In the rows, zero is written as 128.
The rows of T fall into 3 groups, and each row is roughly a mix of its group's hidden directions.
T, 102 rows:
[[128 139 181 151 131 150 166 145 114 127 131 124 160 130 111  70 133 128
  106]
 [194 121 158  94 134 136 135 173 126 148 120 115 107 140 131 140 108 152
  121]
 [124 116 147 149 100 125 135  95 104 161 142 146 168 117 149 136  86 120
   84]
 [186 111 121  92 134 116 143 145 138 169 156 143 132 125 147  84 131 141
  118]
 [ 97 140 131 143 130 158 135 142 176 146 112 124 154 158 101 158 160 125
  166]
 [144 123 126 105 158 143 138 182 165 114 131 114 112 153 106 108 156 153
  163]
 [172  92 164 130  98 119 101 134 111 142 165 104 141 132 149 114  96 108
  121]
 [ 98 145 113 115 108 131 121 122 144 141  77 138 136 119 120 195 161 135
  125]
 [170 141 156 136 151 153 142 146 152 162 144 119 158 156 118  86 151 119
  148]
 [ 65 128 103 142 144 130 135  95 139 114 113 160 134 148 124 167 141 106
  103]
 [ 84 117 122 137  99 112 114  95 100 114 110 144 117 117 138 174  99 105
   95]
 [ 60 137 107 150 136 144 131 104 150 113 114 155 146 143 115 173 136 127
  123]
 [ 63 132  84 146 119 107 148  81 117 132 118 140 140 110 130 129 142 113
  116]
 [101 151 136 145 108 149 119 120 140 140  87 118 137 136 113 204 128 126
  145]
 [193 114 132 104 114 110 133 125  99 170 136 101 142 112 145 119 111 133
   97]
 [166 101 172 131  96 122  94 143 105 120 159 115 125 121 151 121  83 122
  125]
 [163  97 143 107 100 103 109 135  88 115 134  99  92 120 140 131  96 102
  105]
 [122 134 112 116 106 124 104 101 133 149 105 160 137 116 149 202 123 132
  105]
 [ 89 125 115 146 119 128 138  84 123 150 125 164 161 129 140 164 105 119
   84]
 [176 113 162 134 101 120  96 129 101 128 164 118 126 113 155 112  82 122
  128]
 [146 147 141 136  93 125 159 121 101 178 116 105 161  87 126 100 118 146
  122]
 [111 155  79 129 159 144 153 121 167 149 118 127 156 130 107 139 153 162
  151]
 [129 145 102 140 152 126 140 122 154 146 159 136 148 122 132  68 160 142
  172]
 [139  97 119 114 123 101 105 133 103  86 153 111  74 127 138 102 110  96
  131]
 [ 89 136 109 129 106 107 159  95  93 143  85 128 130 100 127 149 130 118
   87]
 [131  97 164 140 109 126  78 127 118  94 157 134 116 146 149 151  94  97
  119]
 [125 101 162 133 109 148 120 133 148 153 142 157 171 157 140 169 102 130
   97]
 [121 139 123 131 158 150 134 158 178 121 140 132 131 154 109 103 165 141
  179]
 [117 137 135 139 128 158 145 143 172 162 120 112 171 157 102 135 166 128
  159]
 [118 151 136 139 142 162 139 154 176 139 119 125 147 153 103 133 164 140
  177]
 [133 113 118 114 110  97 112 107  83 109 123 134  96  98 152 148  88 126
   90]
 [181 140 126 118 126 116 100 141 112 108 146 101  89 101 137  96 118 134
  169]
 [ 97 173 103 134 145 141 150 112 152 146  92 152 144 118 115 138 175 146
  144]
 [163 138 169 108 106 126 123 147  97 128  93 140 102 104 142 161 104 145
   96]
 [179 113 181 113 130 132 115 172 115 108 140 122  97 138 133 102 107 127
  124]
 [136 101 142 147 120 117 112 104 104 121 172 146 134 130 158 117  70 112
   96]
 [ 83 145 124 166 123 132 141  96 142 152 139 164 181 114 143 113 141 142
  134]
 [177 120  94 113 138 104 112 100 127 163 167 126 137 118 153  87 138 113
  131]
 [117  99 120 108 140 124 147 143 106  97 109  89  90 154  97 145 107 102
   96]
 [129  89 159 133  93 113 112 120  98 129 145 135 141 125 155 143  80 118
   83]
 [125 111 162 141 121 121 152 125  84 112 140 121 142 120 127  74 113 115
   75]
 [152 122 120 105 125 104 106 124  90 100 122 129  77 103 150 152  88 140
  108]
 [129 116 202 148 113 155 119 147 125 128 126 146 157 151 132 147 103 125
   99]
 [138  94 166 139  95 119  87 130 103 102 156 122 120 128 148 138  81 108
  116]
 [177  94 150 127 114 132  91 143 135 135 177 102 145 146 143 124  98 123
  143]
 [ 93 142 112 159 118 115 100  67 109 122 129 150 127 115 145 147 117  87
  123]
 [ 58 122 109 154 109 118 117  93 110  92 116 120 134 118 121 152 126 109
  115]
 [ 77 122  89 154 106 110 130  75 127 149 138 131 166 116 139 136 134 112
  124]
 [101 129 142 133  92 124 126 110  97 123  94 135 119 111 134 186  93 124
   92]
 [112 116 153 161  89 118  97  99  89 106 142 118 128 111 142 134  87  97
  116]
 [150 116 112 105 147 117  97 158 135  78 145 115  73 131 130 120 127 136
  162]
 [139 148  98 118 152 156 133 138 170 149 117 120 156 140 107 174 134 170
  147]
 [164 120 151  98 150 142 141 192 147 118 123 117 103 150 115 124 127 163
  141]
 [125 158 115 126 141 148 152 154 156 131 108 103 129 126  91 107 169 150
  177]
 [145 142  75 122 148 118 103 105 160 146 154 132 132 124 140 111 160 127
  178]
 [134 114 114 106 124  97 119 127  91  92 131 144  80  97 150 125  93 146
   99]
 [ 68 147  77 136 136 119 160  93 127 133  99 136 134 115 114 142 150 129
  119]
 [ 89 137 115 142 139 151 133 137 179 134 127 128 152 156 105 133 170 125
  172]
 [ 59 134 112 140 133 137 132 119 144 101  96 134 125 147 104 164 160 110
  131]
 [166 103 156 105 134 135 103 166 123  92 136 106  83 156 118 134 110 107
  127]
 [182 143 128 101 138 130 143 165 140 149 125 104 120 114 119  92 150 161
  160]
 [190 125 158 112 106 138 129 156 135 173 141 121 152 116 138 120 109 161
  133]
 [107 123 163 171 123 146 127  95 125 139 151 151 168 156 136 130 107  91
  102]
 [ 90 166  96 131 150 139 167 118 143 142  92 151 143 114 112 142 150 164
  126]
 [ 83 114 114 134 111 131 119 104 138 132 120 161 150 134 135 193 106 129
   96]
 [134 105 170 143  92 127 112 111 106 150 140 142 160 129 153 149  91 110
   88]
 [ 74 111 146 164 114 145 111 107 141 118 139 147 164 157 128 163 119 102
  113]
 [ 78 121 112 143 147 132 132  91 138 124 126 170 142 158 135 163 129 102
   91]
 [ 82 137 111 149 168 151 145 110 161 118 133 159 141 170 111 137 149 108
  126]
 [181 119 141 104 112 113 115 149 102 125 132 123 104 102 150 141  80 162
  114]
 [173 110 118  88 108 103 123 155 112 139 130 114 111  91 146 125 102 171
  123]
 [143 107 185 150  97 139 137 147 112 144 154 105 162 131 128  94  94 125
  121]
 [136 144 126 127 149 166 107 145 178 129 124 134 149 157 111 180 137 152
  153]
 [133 115 134 109 122 108 117 140  93  81 121 137  64 111 141 136  95 127
  108]
 [112 159 103 135 153 145 170 121 153 165 108 130 167 127 108 118 160 156
  138]
 [154 104 118 100 123  96 114 122  91 112 136 140  85 108 155 130  89 130
   92]
 [175 130 151 114 151 137 128 162 139 127 142 111 111 147 116  71 155 115
  157]
 [151 121 156 127 124 118 149 120  98 139 151 159 131 113 147  70 108 117
   83]
 [125 115  77 112 121 122 130 126 166 161 135  95 164 132 118 138 171 139
  156]
 [ 59 110 115 149  97 120 129  94 122 125 116 132 152 130 122 160 130 100
  103]
 [ 44 126 123 159 115 130 133 110 126  89 116 143 134 126 115 139 133 114
  120]
 [155 107 178 114 112 130 111 156 101 103 119 124  99 135 133 153  86 123
   95]
 [197 126 171 117 131 138 119 163 132 148 148 113 135 134 134  90 129 137
  145]
 [152 144 161 159  99 131 133 118  95 144 145  95 146  99 127  78 107 118
  145]
 [ 88 151  67 131 134 119 158  94 134 151 103 128 147 107 118 146 149 144
  127]
 [194 137 132 102 135 112 120 136  98 130 134 136  91 100 154 116  98 151
  116]
 [157 113 133 118 123  99 120 112  75 111 139 125 104 103 150 108  91 123
   84]
 [140 113 144 111 102 133 152 142 136 184 115 140 173 123 136 152 116 161
   93]
 [187 117 127  98 142 106 126 139 107 129 152 144  97 111 154  88 106 142
  111]
 [187 109 127 114 130 119 102 146 136 133 173  96 119 135 138  91 125 121
  161]
 [118 118 139 138 156 134 150 147 141 107 160 134 141 144 115  50 152 126
  131]
 [193 139 160 124 161 142 133 151 129 140 149 120 126 142 130  75 130 130
  139]
 [125 140 153 155 138 156 145 130 152 154 138 112 180 154 107  94 162 109
  145]
 [132 127 114 150 131 131 127 112 157 165 170 121 182 134 135  88 147 130
  162]
 [110 111 135 142  93 110 105  92  97 126 135 142 135 111 153 161  84 110
   92]
 [ 98 138 116 141 127 152 135 133 179 155 121 126 164 153 107 145 169 125
  166]
 [ 68 128 100 153 108 118 141  81 122 147 117 136 165 118 132 150 132 114
  108]
 [113 112 152 155 101 116 123  90  91 136 140 139 150 120 151 134  90  99
   84]
 [ 90 116 147 160 138 135 109 125 124  71 147 117 109 158 116 113 128  84
  142]
 [ 92 120 156 156 115 146 140 120 125 136 122 149 175 136 132 166  91 145
   90]
 [180 144 169 139 133 135 131 141 116 144 144 103 131 129 129  67 141 110
  150]
 [164 118  79 124 124 111 116 114 142 159 171 102 153 111 145 115 116 151
  159]]

One row of each group comes first, with its name. Which group is each row after those in?
[188 130 157 114 104 125 138 154 114 167 132 102 142 103 134  94 121 152
 135] -> L
[182 143 134 111 167 132 117 160 133 107 142 133  86 128 134  99 123 153
 158] -> S
[189 114 177 114 118 122 117 158 111 131 142 108 110 132 136  86 125 109
 130] -> Q

[120 107 106 103 116  99 126 138  94  86 119 119  89  97 136 145 101 160
 102] -> S
[108 113  99 133 123  96 106 104  93  81 143 122  88 104 142 123  94 118
 122] -> L
[103 119 107 103 139 117 104 148 143  79 103 125  82 141 119 165 158 124
 140] -> L
[137  97 170 148 107 126  97 117 108 118 163 139 138 142 153 136  83 100
 103] -> L
[ 69 124  78 123 129 111 157 102 121 129 103 143 133 111 123 155 123 143
  95] -> L
[182 142 133 125 138 111 112 105  91 131 149 147 104 100 160  93 101 122
 113] -> S
[136 103  89  98 159 115 119 157 159 105 156 119 106 142 125  98 151 148
 160] -> S
[187 123 139 110 117 111 127 152 105 136 146  98 112  99 139  83 108 150
 140] -> L
[ 78 150 164 151 145 152 160 136 131 113  99 174 137 136 115 122 138 142
 107] -> Q
[ 92 112 121 134  99 121 117 104 110 119 114 131 133 124 135 193  91 122
  90] -> Q
